In the rows, 100 means zero.
First come named moves, each a turn or a mirror, each shown by rows before and after it. For each pair of rows after them, which moves, in which order, take the first row to the second? The first pair is done for you.
move C:
87	66	76	143	103	86	82	90	87	107	113	101	105	102	91	112	119	128	89	102	107	107	98	111  ->  83	67	73	139	106	83	75	89	83	107	115	105	102	104	94	113	113	122	90	102	110	104	99	115
100	106	104	74	100	82	81	99	103	88	117	106	95	89	97	100	70	104	104	87	93	100	101	98  ->  105	102	106	88	95	85	106	102	108	94	114	92	101	82	84	93	84	120	96	88	81	99	91	81
88	100	129	107	113	112	104	101	99	97	113	113	76	106	107	99	98	113	77	91	90	94	98	84  ->  88	102	127	102	116	111	96	101	98	97	112	117	77	109	111	104	92	109	77	89	96	93	103	89
move V:
92	92	107	125	110	98	92	101	105	125	100	100	93	118	132	97	123	99	100	109	108	105	102	115  ->  106	101	127	107	89	98	133	88	98	114	99	87	109	102	100	75	111	105	73	106	94	90	101	93
112	111	115	112	79	100	112	112	96	77	114	67	113	99	87	111	102	108	108	77	97	97	96	110  ->  103	106	107	124	93	97	91	119	98	84	111	74	104	105	105	120	105	106	123	76	106	105	93	123
103	97	99	129	99	119	119	122	120	134	96	99	101	101	101	101	130	122	102	101	83	118	101	99  ->  110	98	105	126	91	117	129	120	116	129	96	95	106	97	94	97	124	126	98	96	81	112	97	91
60	89	81	40	117	67	55	67	73	88	103	138	84	103	107	71	40	67	92	146	121	82	106	99  ->  67	93	85	34	109	67	65	63	70	85	100	131	92	99	97	65	35	67	85	146	116	79	105	90
move P:
100	115	114	93	92	101	79	109	96	92	107	108	117	100	102	99	78	94	117	67	82	76	107	127  ->  96	118	102	73	90	97	81	102	94	92	97	112	117	99	102	101	73	86	112	77	93	75	106	130
105	121	101	100	108	111	106	111	94	100	99	87	105	95	92	108	95	79	102	89	89	99	110	105  ->  103	120	88	87	108	108	104	103	95	99	93	90	103	96	92	108	93	75	101	99	98	103	108	109
93	83	113	125	95	101	92	101	104	89	106	100	108	113	105	97	115	130	97	94	87	100	94	83  ->  99	96	123	116	100	106	95	103	92	90	106	105	104	110	102	89	111	118	88	87	74	91	109	84
101	106	92	100	106	105	116	101	102	113	83	94	97	90	103	101	113	88	94	112	103	104	94	103  ->  99	102	90	106	109	105	113	101	103	111	84	93	97	93	103	101	114	95	95	110	107	108	89	103
Pairs:
Each pair is 2 to 4 moves apart.
96	114	96	92	95	104	67	105	102	109	112	96	103	140	94	106	81	72	125	119	126	89	103	122  ->  102	113	112	125	103	113	77	125	105	125	115	92	98	138	98	106	102	83	127	104	102	93	115	120 : C then V then P then C
107	100	117	111	98	97	116	103	98	114	103	93	110	98	101	99	109	102	105	93	79	98	109	92  ->  95	96	94	98	102	87	85	97	100	109	104	104	106	107	116	112	99	93	119	108	108	106	98	111 : C then P then P then P
95	109	114	90	106	91	72	114	78	84	116	115	90	98	104	89	77	79	105	76	99	92	114	121  ->  87	88	92	99	99	82	61	109	101	83	118	107	95	102	110	99	89	100	121	96	123	107	84	119 : P then P then P
88	89	92	114	105	97	64	96	108	96	98	115	86	124	108	106	96	98	121	98	115	89	103	110  ->  99	112	101	86	96	106	119	87	100	101	74	112	91	105	80	85	94	86	78	101	97	72	119	92 : C then P then P then P
99	91	111	101	88	96	132	86	134	95	84	93	113	91	100	57	81	113	72	86	89	86	111	70  ->  91	79	97	92	81	83	97	77	134	78	95	95	114	99	107	65	65	118	89	91	116	91	89	79 : C then P then P then V
88	96	88	117	110	89	91	107	105	102	92	98	96	101	105	117	121	110	110	112	99	125	92	114  ->  93	101	91	80	90	81	89	86	94	77	98	98	106	99	89	106	92	100	101	114	113	114	85	109 : V then C then V then P
131	101	121	132	99	138	115	123	92	110	116	73	76	119	95	101	127	106	119	48	67	74	102	91  ->  134	111	127	99	89	134	118	110	76	94	118	79	84	119	83	91	104	90	105	43	70	58	110	93 : V then C then V
101	106	121	113	100	119	130	111	93	114	92	90	85	97	96	96	112	96	86	90	78	107	110	102  ->  89	111	98	69	96	108	110	87	87	99	87	104	88	100	99	101	86	75	81	108	107	104	106	115 : C then V then P
87	75	89	134	93	82	119	90	94	94	109	106	114	101	107	62	108	123	73	132	112	88	81	74  ->  79	76	88	147	114	83	77	107	90	101	122	121	96	116	138	80	109	106	93	121	118	94	97	101 : P then V then C
101	85	74	126	98	132	96	95	108	121	87	116	110	106	94	91	102	109	85	116	100	109	91	109  ->  104	99	82	111	103	137	103	92	97	121	82	123	110	102	93	84	94	96	72	112	93	103	108	110 : P then P then P then P
114	83	112	137	87	95	109	109	119	97	119	72	110	100	88	100	115	136	113	96	96	101	76	84  ->  112	100	126	144	107	106	96	125	104	108	124	85	94	102	104	103	117	117	114	77	76	96	106	101 : V then P then V
120	92	116	77	74	90	103	81	94	74	115	95	109	100	83	82	62	111	85	100	103	88	81	73  ->  105	83	100	104	100	90	48	101	98	86	123	113	86	117	123	106	71	105	117	95	117	105	86	104 : C then V then P
107	106	106	56	96	100	78	89	70	76	97	92	134	107	129	82	73	63	69	99	98	71	135	133  ->  106	94	92	50	79	89	89	75	81	68	92	81	148	102	115	80	72	79	70	117	110	73	108	119 : V then P then V
110	65	112	132	85	100	107	100	128	97	97	95	106	85	73	75	119	144	109	119	94	111	71	71  ->  107	111	139	104	124	118	72	110	85	104	101	132	81	94	103	71	92	78	96	79	66	85	146	109 : V then P then P then C
111	131	103	91	106	118	126	102	83	110	63	75	108	85	57	94	90	68	78	93	89	90	99	97  ->  98	92	80	140	110	103	89	116	114	114	74	65	105	99	79	119	119	102	120	105	113	122	59	102 : P then P then V then P
98	110	104	133	130	113	95	129	98	115	109	104	83	86	119	111	120	104	103	83	75	113	113	99  ->  106	129	114	82	112	108	99	106	75	93	111	108	92	82	102	93	82	80	79	73	78	87	126	98 : V then C then V
